Each path below is one point turned by a fixed rotation once a step. After each direction that follows a path, write how fast that rotation turns it, in deg/step (0 if it stays still).
Each turn is a multiple of 5 degrees from 10 to 175, or 0.
Each row of a path follows its step; steps can be skipped.
Path 1:
step 0: [-10   1  -5  -2  -9 -18 -10  -9   0   5  -3  10  -8  12  -3  -3   7  -3
   7 -14   4  18   5  11   3 -11   5  -1  -3   9 -13  -9  14   1  -9  -1
   7  -3  -7  -2  12  -8 -20  -9  -7   2   0  -9   0   8   4  14   2  -1
  -2   3  -7 -12  11  -5   8  -4 -16   0  -6  -1  -1 -15]
step 1: [ -4   1  12   5  -4  -8   1   2  13  -3  13   2 -10 -10  -6  12  10  -1
  21 -13  -6 -10   0  15 -10  12  -2  -6  -1  -5   2  -9  12   1  -8  -7
  10  11  -5  10   6  -2   0  -9   7 -18   2 -14  13   9 -11   0  -7   9
  -7  -1  -6  -4   5  -1 -10   7 -11   7   8  -2   3  -6]
step 3: [ -2  15   1   1   0   2   1  -7   2  -5  -7  -5 -18 -16   1  -5  11   3
  11   3   3   0  -6  -2  -3   7   4  -5  -3  -5  17   4   2   5 -21  -9
  -1   9  -2  12  -4 -12  -4 -11   8  -2  17  -1  -4   3  -7   7  -2  -1
   4   7  -1 -16  20   9  -8   3 -16  14  -9  -1  -7  -4]
step 7: [  2  -2  -2   9  -6   4   2  14   6   0   5  13 -12  -9  -1  19  14   3
   6 -19   5  -2   2  11  -2  -7 -20   8  -5  -5   8  -6   4   3 -10   5
  -4  -2   3  10   6  -3  -3 -23  -6   0   5  -7   1   0   0  14 -13  -1
 -15  -1  -8   3   9   6  -5   8   0  16   1   5   1  -6]
step 8: [  3   7  -6   4  -4  -4  -4  -3   2   5  13   1  -8  -3  -2  18  -7   6
 -20 -10   9 -20  -3   8   3  -6  -4  -9   6   1   8  -9  -4  -6   5   0
  11   1 -11  -7   2   6  -9   9  -3   0  -1   9  12  -4   0   0 -15   7
  -2   2  -4 -16  18  -2 -14  11 -13   4  -5   1  12 -17]
step 9: [ -9   0  -2  -7  11  -5   0  -7  -5   2   0   0  -3 -12  -7  15   8  -3
  11  -9   4   3   3   3  -8  -8  -1   5   1   8  11  -7   3  -3 -14  -6
  -3 -10  16  -3  -7  -1 -16 -11   2   9  16   7   2  -3   3   5  -1 -15
   6  10   4  -5  30   2  -4   8  -5  15  -9  -5   3  -8]
step 10: [ -7  17   5  -2 -17  -9  -1  -9   4  13  -3  -9  -5   2  -2   8  11  -5
   1   3   9  -9   3  23   6   2   5  -9   2   2   2  -9  11 -16  -1   5
  -2  -5  11   4  -4 -10   1  -9  -9  -1   6   2  -4  -9 -11  -5 -16   6
   2  -1  -5 -12   2 -15  -4   6 -14   0  -2  -6   1 -22]
step 11: [-19   1   4   8  -3   0  12   8   8  14  11  -5   0   0 -11  12  15   7
   4  -9  -8   6 -11  -3  -6 -13  11   8   7  -7   4 -11   6   3   0  -3
   4  -8  12  -3   0   2 -10 -13   4  -4  -1  -2   4  10   7  -9  -1   8
  -4   5   2  12   8  -9  -6  16 -18   5 -12  -9  -5  -6]
step 12: [ -1   9  -5  -9  -7 -19  -5  -8  -1   8 -13  -7  -3   2   6   0  -3   6
   0  -3   7 -10   0   4  10   0   3  13   3  -9  -1 -11   6  17  11  -7
   8  -1   8  12   5   5  -6 -10   1   0   2  -7  -6  13  -3 -13 -10   4
  -5  -6  -3 -23  18   0  -5  -3 -22   1  -1  -2  -5  -8]
step 13: [-13   1  10  19   3   7   2   5   7   8  -9   7  -5  -4  -6   2   6  10
   6  -6  -7  -4   4   4   0  -3   3  21  -9  10  -5  -2  16  -3  -5   9
  -5   3  -4  12   3  -8  -8 -11  -3  -7   7   0   5   2   4  -2 -12   7
  -7 -15  -1  -7  23   6  -4  17  -4  14  -1  -5  -7   7]
[-2  3  1 -3  0  0 -1 -2 -2  2 -2 -1 -2  2  2 -2 -1 -2 -2 -4  0 -2  1 -1
 -1 -3  2 -4  2  1 -2  1  0 -2  3  0  0  1  0  3  1  1 -2  2  0  2 -4  1
  1  0  1  1 -6  2  1 -2 -4  3  1  0  2 -4  0 -2 -1  3 -1 -1] | 175
[ 0  2  2  1  3 -1  0 -2 -1 -3  2  2  1  0 -4  2 -1 -1  2 -5  0  1  0 -1
  3  4  1 -3  0 -1  2 -2  0 -3 -2  0  0 -2 -1  2  3  2  1  1 -5  2  1  0
  1  0  1 -2  3 -2  4  2 -3  1 -2  1  2  1 -3  0  1  0  3 -2] | 45
[ 0  0  0  2 -2  1  1  1  4  0  4  2  1  2 -1  2 -4  1 -2  1  2  0 -5  1
 -1 -1  1  1  0  0 -1  2 -1 -4  1  2  1  4  1  2  2 -1  0  0 -2 -3  2  1
  0 -1  0 -5 -4  1 -2  2 -2  4 -1  0 -2  1  4  0  1 -1  0 -1] | 120
[ 0 -5  1 -2 -1  0 -4 -4  0  0  2 -3  0  1 -1  2 -1 -3 -2 -1 -1  0  3  2
 -4 -3 -3 -1  0 -3  3  1  0  0  1 -1  2  0  2 -3  3 -2  0 -1 -4 -1 -1  3
 -2 -2  3  2  1  0  0 -2  1  1 -1 -2 -2 -1  0  5  0  0  1 -1] | 35
[ 1 -2  1  0 -4 -1  4 -1  1 -3  0 -4 -1 -1  3  2  0  0 -5  0 -1 -2 -2  2
  2  2 -1 -3 -2  5  0  2  2 -2 -2 -4  1 -2 -2  2  1  1  2  0  1 -1  2 -1
 -3  2  0 -1 -1  2  1  0  0 -3 -1 -1  0 -2 -2  2  0  4 -2  0] | 155
[ 4  4 -2  0 -1  2  0  2  3  1  4 -1  2 -1 -3 -3  2  2 -2 -1  0 -2  1  0
  0 -1  1 -1  1 -2  1  0 -2  5 -1 -4 -2 -3  0  2 -1  1  3 -3 -3  1 -3 -2
 -1 -2  0  0  0  0 -2  1 -3  3 -1 -1 -1 -2 -1  1 -2 -2 -4  1] | 80
